Each path below is one point turned by a fixed rotation once a step. After each direction that follows a path, write how fast that rotation turns it, in degrees per step (0 if it stays still).
Each turn is a multiple of 5 degrees from 10 to 175, or 0.
Each row of a path follows its step; steps can be skipped.

step 0: [-20  -4 -20  36  -7  11  -7  -4   4 -11   5 -13 -42  -8  29 -14   7  -2
 -17   5 -18  13  -6  -5 -32   4   6  15 -12 -17 -14   0 -12 -24  21  31
   6  -4  11  16 -20  29]
step 2: [  1  -4 -47  15   7   9  16   0 -23 -19   2   3   8   5 -10  -3 -19  10
 -18 -10   0  15  -1  19 -19 -47   5  45  16  12   2 -27  10 -14   4  -3
  -8 -20   1 -12 -15   9]
step 11: [  4  20  -8  43 -21 -11  -2  -7  -3 -10   8 -10 -27  -6  18   1  -7 -11
  -9  23   8  12   8 -27  -3 -35 -17  -1 -12  34  -4   1 -33  -6   8  22
  -3  14 -27  18 -18   7]
step 14: [ 13  33 -17   9  -8 -17 -13   2   0  -4  -4  25 -26  12  14  -9 -19 -15
 -38  25  26  12 -12 -14  -6   1  20   4  -7  25 -27  12 -16   4  -3   0
  24  30 -21  19   3   3]
step 16: [-12 -15  -5  31 -14  11  -7  13  -8   1   7 -19 -19 -24  23 -13 -21   0
  -7  -2   2   4   3 -17 -46 -11 -13  11 -16   3  -1  -6 -33 -30  24  23
  13   7 -33  -6 -12  10]
step 18: [-14  18 -24  14 -14  15  17   3   5   4  -9   7  11  15   3   8 -23  33
  -5  18  -8   8 -22  21 -33  -6   1  55  25  17   6 -19   6 -24   8 -13
  -9 -12  -5   1 -10  -2]
step 21: [-21  12   0  32 -27  12  19  -4 -15   3 -13   0 -18 -13  16   0  -9  36
   8  28  -5  14   4 -26 -30  -2 -16  17  -5  18  18 -23 -15 -13  16   2
 -18 -16 -29   0 -10  16]
step 25: [ 16   7 -16 -16   8  14  19  -1   0 -34 -10  14  -9  11  35   8  -2  -5
 -37  -5  23  33   7   3 -18  -3 -16  10 -30   5 -20   6  -5  -5 -18  -8
  -7  22   2  11  12  37]
Speeds:
[  4   0   0   5   6   0   2   6   4  -2   7  -6   1  12  -7   1   3   3
  -4   2  -3  -7  10  -1   0  -7  -7   0   0  -8  -5   3   1  -6 -11   3
  -7  -2   0  10 -15 -11]	160
[  9  -2   6   3  13   1   1   7  -4   3  -1   1   5 -10  -2   6  13   1
   1  -3   3   2  -1  -5  -4   7  -4  -1   0   7  -7 -12  -3  -2   2  -4
  -7   4  -5  -5 -11   9]	80
[ -5  -2  -1 -12  -6  -2  -8  -4  -3   6  -3  -1  -2   1 -10  17   1   5
  -1  11   2  -3  -5   2   0   6  -6   4  -4  -3  -4  -5   3  -7  -1  -1
  -5 -12  -6  -6   4  -5]	130
[  5  -5   9   5  -4  -3  -3   6   7  -5   8  -3  -6   3 -10  -3  -7  -4
  -2   1   3 -10  -6  10  -6   0  -1  -9  -9   0   3 -12   9   0   2   2
  -2   7  -2   2   8   7]	115
[-8 -7 -9  2  6 -7 -4  4 -7  1 14 -1 -7 -5 -9  6  2 -6  4  0  4  3 -5  2
  9 -3  6  4 -4  7  4  2 -1  4 -2  4  4 -5 11  5 -9  6]	10

step 0: [ -8  -4  -8 -28  15   6 -26 -12   9   8   3  14   9 -12  -6 -24 -20  14
  10  20  20  -5  -3  -8  25   9  19   7 -19 -18 -35 -28 -41  24 -37 -20
  12  -2  22   4 -12   9]
step 1: [-13  11  -3   8  -8  -1  -4   7  -2  22  -1 -17   9 -15  25  36   0  37
 -47  16   4 -18 -44   6  40   4   0 -10  12  13  15 -14 -30   0   7  -8
  -9  -6   4   2  17   3]
step 5: [ 16  -8 -27 -39  21  -4  14  -1  24   0   1   6 -16  27 -30  21 -38  -5
  -5  13   7   7   8 -18  42 -22  -4 -22  -3   6   9  17 -14   7 -14  13
 -23  -3  20  12   5  24]
step 11: [ 26  26  12  -4   9  25  13  -3   7  26  -1  22  -3  11 -31  -2 -16 -12
   6  -7  -3  22 -26  21  -7 -39  39   4 -11  -3   1  25   1  21 -32   1
  -9 -20  12  27   1  -9]
step 12: [ -5 -13  -3  -3  -9  24  -9   9  -2  17 -21 -17   9  11  33 -29  33   4
  -5   4   5  25  -9  15   5   3  -2  21 -15  -9   4 -43  -6  34 -32 -19
 -33   4  28   8  -9  16]
step 16: [  3   8  17  17  43  28   1  -8  10   4 -10  -7 -25  11  13   0 -27  14
   6  18  35   6 -22 -13   9 -11  15  16  28  17   6   9  17  16 -36   8
  -3  37 -22 -17  -7  -3]
step 19: [ -6  33 -11  21  11  -9  -9   2   2   4  -1 -20  -7  17  13  -5 -42  19
 -20  10  30   1 -35 -18  17 -35 -10  12 -13 -32 -12  22 -22  -5  -4   7
  -7   2 -33   2  13 -15]
step 24: [-13  15  -4   9   4 -13  14  -9  26   7   2 -37   1  -2  24  10  19   9
  -5 -36  22  14 -31   2  34 -24  -5   0  21 -14   4 -38 -23   5 -12  29
 -10  13  29   1  -3  12]
Speeds:
[ -2  10 -14   9   2   2  -3  -4   4  -1  -2  -5  -1   5   5   6   2  -7
   5   6 -11   3   1   2  -2   0   3   7  -8   1  -3  -3  -1  -1   1  13
  13   4   5 -12   4  -3]	10
[  5  -5  -1   9   4   1   8  -4  -1  -7  -9   4   6   6  -2 -15   1   0
   5   8  -5   2   1  11   1   3  -6  -3   3   0  10  -5   5   5  -2 -11
   5   3  -2  -6  -9  -2]	80
[  0  -5  -3  -8   4  -2   6  -3  -5   5  -4  -4  12   5   0  10 -14   4
   0  -8  -2  -4   1  -2   7  -3   0  -6  -6  -8  -7  -2  -3   4  13  -7
   6  -3   1 -10  -3  -2]	80
[-9 -2 -6  5  1  3 11  2 -2 -2 -3 -4  0  6  7  2 10  4 -9 -7 -1  2 -5 -2
  1 14  1 -2 15  1 -9 -7 -3 -1 -3  3 -5 -7 -8 -4 -3 -5]	125
[ 13  12  -2  -4   2  -2   1   6   5  -2  -4  -6  -6  11  -1  -4   1   7
   1  -4  -1  -5   0  -3   3  -3  -1  -5   0   8  -5  14   3   1  -4   1
   7  -4 -14  -3  -4  11]	125
[ -1  -9   1   1  12   0   3   7   0  -1   8  -4   0   2 -13   5   5  -9
  -5   8   2  -1  -4   0  -3   3   3  -3  -6  -6  -7   3   6  -8   3   5
   2  12  -5   2 -14   2]	65
